Each row has a name. Each question is about the rows just above it.

kupod: [.16 -.43 -.21 -.05]
gen: [.07 -.32 -.30 .32]
zates: [-.30 -.34 -.02 .80]
sama: [.52 -.15 .22 -.18]
ditaz: [.52 -.15 -.63 .12]
bidir: [-.17 -.47 -.24 .82]
Is [-.15 .22] printed in one of the named rows, side by side and in this order?
yes
Does one of the named rows hold [-.30 -.32] side by side, in this order?
no

nuta: [.33 .09 .19 .35 -.11 -.11 .12 -.03 .42 .40 .29 .09 -.32 -.26 .01 -.51 .05 .21 -.10 .32 -.09 -.06]
Kepe: [-.22 -.14 .24 .27 .35 -.33 .34 -.12 .07 .05 -.35 .06 .26 -.26 .05 -.01 -.49 .11 .07 -.27 .02 .42]
sama: [-.34 -.23 .38 .39 .55 -.54 .55 -.22 .12 .05 -.63 .12 .45 -.40 .05 -.09 -.85 .19 .11 -.47 .06 .74]
gen: [.45 .11 .26 .27 -.16 -.03 .12 .13 .53 .40 .43 -.02 -.45 -.45 .15 -.58 .23 .19 -.14 .52 -.27 -.22]
ditaz: [-.58 -.26 .02 -.24 .50 -.14 .20 -.03 -.44 -.46 -.70 -.11 .64 -.03 .08 .70 -.49 -.17 .19 -.60 .06 .53]
Among the named rows, does one hold [.02 -.24] next to each other, in this order?
yes
Among the named rows, does one hold [-.27 .52 -.14] next to each other, in this order?
no
Does one of the named rows hold [.05 .12 -.22 .55 -.54] side by side, in this order?
no

sama: [.31 -.36 -.04 .09]
Kepe: [.00 .21 -.68 .00]
kupod: [.01 .09 .28 .06]
gen: [-.12 .04 -.21 .01]
Does one of the named rows hold [-.12 .04] side by side, in this order?
yes
Does one of the named rows hold [-.04 -.36 .31] side by side, in this order?
no
Does one of the named rows hold [-.12 .04 -.21 .01] side by side, in this order?
yes
Does one of the named rows hold [.09 -.04] side by side, in this order?
no
Is [.31 -.36 -.04 .09] printed in one of the named rows, side by side and in this order?
yes
Is [-.37 -.04] printed in one of the named rows, side by side and in this order?
no

nuta: [-.29 .30 -.23 .26]
Kepe: [.02 .30 -.28 -.35]
bidir: [-.05 -.28 -.10 -.08]
Kov: [-.03 .01 -.03 .08]
Tel: [-.17 -.04 -.71 -.01]
gen: [-.04 .51 -.23 .37]
kupod: [-.13 -.20 -.09 -.29]
sama: [.24 .19 .25 .02]
ziz: [-.17 -.04 -.07 .40]
ditaz: [-.18 .27 -.05 -.46]
zates: [.32 -.11 -.31 -.20]
Dibo: [.01 -.26 -.49 .03]
Is [.01 -.26 -.49 .03] printed in one of the named rows, side by side and in this order?
yes
Among the named rows, does one hold [.30 -.28] next to each other, in this order?
yes
Among the named rows, does one hold [-.17 -.04 -.71 -.01] next to each other, in this order?
yes
Is [-.03 .01 -.03 .08] printed in one of the named rows, side by side and in this order?
yes
Is [.01 -.26 -.49 .02] printed in one of the named rows, side by side and in this order?
no

Kov: [.03 .37 -.76 -.55 .58 -.36 -.15 -.72 .34 -.21 .33 -.43 -.60 .08 -.51 -.63 -.23 .00 .32 -.12 .16 .42 -.45 -.18 .34 -.20 -.17 -.23 -.24 -.50 .61 .27 -.69]
Kepe: [-.18 -.16 -.22 -.21 -.16 -.20 -.19 -.22 -.17 -.19 -.17 -.21 -.21 -.18 -.21 -.21 -.19 -.18 -.18 -.18 -.18 -.16 -.19 -.19 -.17 -.19 -.19 -.19 -.20 -.20 -.16 -.17 -.22]
Dibo: [-.14 -.36 .38 .28 -.52 .11 -.04 .40 -.37 .02 -.35 .14 .29 -.20 .23 .32 .01 -.12 -.36 -.05 -.23 -.45 .22 -.03 -.36 .01 -.04 .03 .05 .22 -.54 -.31 .34]
Tel: [.14 -.25 .12 .42 .27 .20 -.48 .10 -.28 -.13 -.33 -.02 .01 -.42 .01 .14 -.22 -.05 .39 -.55 .34 -.43 -.57 -.23 .00 -.62 -.03 -.14 .42 -.27 .00 -.13 .26]
bidir: [-.20 -.15 -.25 -.25 -.18 -.23 -.16 -.24 -.15 -.19 -.15 -.22 -.23 -.16 -.22 -.23 -.19 -.19 -.20 -.16 -.21 -.14 -.17 -.18 -.17 -.16 -.20 -.19 -.23 -.20 -.16 -.17 -.25]
Among the named rows, does one hold [-.04 .03 .05 .22] next to each other, in this order?
yes
Does one of the named rows hold [-.17 -.14 -.21 -.16 -.20] side by side, in this order?
no
Does one of the named rows hold [-.18 .34 -.20 -.17 -.23] side by side, in this order?
yes
Is [-.18 -.18 -.19 -.21 -.21] printed in one of the named rows, side by side and in this order?
no
Among the named rows, does one hold [-.19 -.17] next to each other, in this order?
yes
Among the named rows, does one hold [-.23 -.24 -.50 .62 .27] next to each other, in this order?
no

kupod: [-.31 -.21 .04 -.07 -.14 .14 -.45 -.16 .03 -.13 -.20 -.15 .08 -.24 -.62 -.12 -.61 .08]
Kepe: [.23 .45 .02 .05 .19 -.10 .64 .18 .08 .16 .20 .20 -.01 .40 .87 .15 .87 -.08]
sama: [.08 .35 .04 -.06 .01 -.10 .31 .01 .08 .02 .07 .03 -.01 .22 .48 -.02 .70 -.10]
nuta: [-.57 -.50 .08 .28 -.57 .14 -.35 -.61 .07 -.51 -.55 -.55 .16 -.11 -.39 -.56 -.84 .32]
gen: [-.21 -.28 -.03 .12 -.11 .04 -.42 -.12 -.02 -.19 -.26 -.16 .04 -.25 -.56 -.16 -.74 .12]
ditaz: [.33 .21 .05 .43 .16 .24 .45 .17 .08 .12 .28 .24 .28 .30 .48 .15 .34 .25]
Kov: [.18 -.06 .00 .46 .11 .27 -.02 .09 .04 .06 .13 .16 .25 .04 -.09 .06 -.28 .26]
bidir: [-.07 -.16 -.03 -.41 -.02 -.29 .03 -.03 -.05 .00 -.08 -.05 -.25 -.08 .16 .02 .15 -.23]
Dibo: [.12 -.08 .01 .26 .11 .22 -.22 .13 .03 -.02 .11 .18 .17 -.18 -.26 .08 -.36 .25]
zates: [-.42 -.21 .14 -.42 -.49 -.25 .12 -.50 .14 -.41 -.40 -.48 -.14 .11 .13 -.46 .24 -.14]
Tel: [-.22 -.34 -.08 .14 -.06 .05 -.43 -.05 -.03 -.11 -.14 -.06 -.02 -.25 -.57 -.05 -.73 .03]
Is [.06 -.28] printed in one of the named rows, side by side and in this order?
yes
Among the named rows, does one hold [-.08 .00 -.05] next to each other, in this order?
no
Among the named rows, does one hold [.12 -.74] next to each other, in this order?
no
Is [-.11 -.39] printed in one of the named rows, side by side and in this order?
yes
Among the named rows, does one hold [.45 .17] next to each other, in this order?
yes
Among the named rows, does one hold [-.07 .05 -.43] next to each other, in this order?
no
Among the named rows, does one hold [-.62 -.12 -.61 .08] next to each other, in this order?
yes

